Each row is where one point has got to under a steady rotation. How many ticks took it there?
The counts run from 0 to 242.
[140 113  99 169 109 155 116 133 128 136 143 168  64  99 125 127  86 131
 134 181  87  82 105 157 157 119 134 134 115 141 143  93 151 108 119 126
 147 161]
203
[ 93 116 168 125 116 100 116 142  96  67 118 148 153 190  94 107 153  97
 112 118 165 163 130 107 130 145 104 117 119 154 118 137  81 143 131 138
 164 135]
6
[135  95 135  63 155 128  90 139 122 126 114 114 139 129 126 155 135  94
 114 116 164 138 149 165 105 141 151  89  80 112 129 171 122 136 104 172
 187 139]
242
[105 121 152 144 120 160  91  87 104 158  58 187 111 127 119 117 119 129
 142 151 148 119 135 164 119 115 125 149 109 150 155 104 138 101  95 133
 175 135]
96
[ 96 129 140 167  77 132 129 123  89 121  83 200 139 187 105  86 151 128
 119 141 139 132 113 106 127 130 101 149 152 132 126  98 114 132 102 146
 120 149]
52
[151 127 103 110 184  99  99 150 158 116 158  68 108  80 132 165 137 143
 128 139 114 136 105 156 163  85 111 116 130 143 107  93 140 110 170 134
 130 172]
130
[100 149 171 188 129 118 166 112 127 139 144 119 153 130 145 124 127 164
 179 113 122 118 148 124 134 169 104 140 157 167 129 119 114 127 156  75
 114  60]
163
[136 106  74 134 148 140 133 127 168 143  92 124 107 133 135 124 148 135
  79 139 145 151  98 113 141  80 118  97 150 104 120  82 133 108 170 161
  91 173]
24
[130 106  98 109 114 161 150 152 144 138 140 133 116 128 136 116  75 102
  88 130 125 112 160 117 103 139 183  84  77  82 144 190 121 120 131 156
 140 111]
33
[150 113 119 108 165 138 180 101 146 151 126  64 134 118 151 147 114 144
 137 105 158 151 123 145 119 142 133  87 125  66 127 188 123 150 145 125
 119  96]
134
[145 115  82 126 115 149 180 113 145 174 146 109 126 120 160 126  95 133
 114 122 114 105 140 129  98 143 158 100 116  61 140 185 140 143 119 144
 105  91]
194
[134 143 127 171  91 150 180  89 106 157 140 140 119 133 137 118  93 162
 169 132 109  89 130 134 105 171 130 139 140 100 138 175 131 153  90 101
 112  81]
208
[113 147 142 157 124 154 162 111  94 136 149  79 124 113 148  98  84 179
 149 131 111 129 123 169 148 128 113 126 153  63 130 159 120 123 123 125
 166 138]
147
[ 84 109 172 165 104 166 132 121  98 118  70 184 114 168 112  97 114 127
 134 145 162 127 138 144 140 146 123 116 118 142 155 124  96 119 118 117
 177 125]
155
[128 120 108 155 121 114 132 138 134 107 107 156 132 166 110 121 175 117
  94 132 138 146  87  76 149 104  98 125 151 148 113  75 120 127 169 133
  66 147]
172
[ 92 143 159 124  79 133  98 139  75 115 112 190 168 170 115  88 136 107
 120 115 126 125 150 111  98 142 131 173 124 143 133 131 112 120  74 156
 156 121]
213
[142 141 115 139 147  94 132 154 143  82 168 101 124 145 117 138 156 134
 109 136  99 152  85  86 160 101  93 138 156 136  97 100 119 128 171 123
  81 166]
11
[101 117 120 156 130 109 120 124 141 130  77 168 140 170 114 128 181 115
 109 124 154 144 115  91 138 115 109 117 150 172 121  64 111 118 162 123
  90 129]
171
[135 114  89 179  99 161 145 129 125 117 139 157  66 127 120 109  79 140
 117 173  88  98  93 146 167 121 119 109 123  92 134 131 138 123 129 123
 128 168]
40
[132 111  98 110 126 155 124 153 149 148 150 141 119  99 146 132  81 100
 119 126 111  82 174 144 102 154 191  98  77 128 149 162 139 116 118 146
 151 109]
196
[142 145 121 107 172 107 131 135 123 144 145  41 163 109 166 134 139 165
 129 108 131 164 114 165 137  85 111 118 165  78 100 129 121 124 138 150
 133 150]
132
[151 118  82  61 136 123  94 156 150 143 144 120 151 120 144 136 147  85
  91 111 126 125 158 108  84 109 166 124  84 118 131 153 133 116 117 182
 123 125]
78
[102 106 172 148 130 106 117 133 104  85  86 154 141 182  88 131 153 106
 124 134 178 156 116 126 141 153  89 100 130 158 126  98  91 146 138 128
 159 134]
7
[129 142 104 169 115 136 106 145 120 135 157 136  90  82 141 114  95 155
 134 161  66  84 124 164 152 106 116 158 141 146 126  87 149  96 109 125
 142 163]
204
[151  85 115 110 153 121 140 107 142 116  81 129 104 163 102 150 159 119
 101 141 177 172  66 120 144 112 103  90 122 102 121 123 120 150 151 137
 112 163]
127
[143 133  80 135 123 146 174 109 146 187 134  91 146 111 182 118 106 155
 117 103 120 120 136 142  95 122 147 111 154  53 127 164 143 137 119 147
 108 104]
193
[114 116 127 185  78 138 144 115  97 111  87 201 108 186  97  99 136 136
 127 156 133 123  85 103 140 146  93 131 146 129 134 107 117 146 114 121
 113 137]
53
[169 129  72 110 139 137 115 132 134 140 148 113  86  87 141 128 111 138
 107 156  83 123  91 145 142  71 120 145 132  84 121 120 163 107 114 153
 109 189]
85
[119 145 150 129 106 142 108 145 121 129 155 167 140 114 133 100 109  96
 136 129  92  89 180  96  94 145 161 175  96 179 144 140 131  94  96 123
 132  90]
211
[116  91  90 127 157 133 117 125 160 155  65 132 120 125 137 137 168 133
  91 136 171 147 116 136 138  84 122  86 147 130 126  70 128 113 163 160
 116 158]
23
[156  92  69 136 135 123 136 151 145 127 139 125  78 126 117 148 116 130
  99 159 119 113  82 153 164 120 128  68 124  96 115 118 134 148 156 156
 122 178]
188
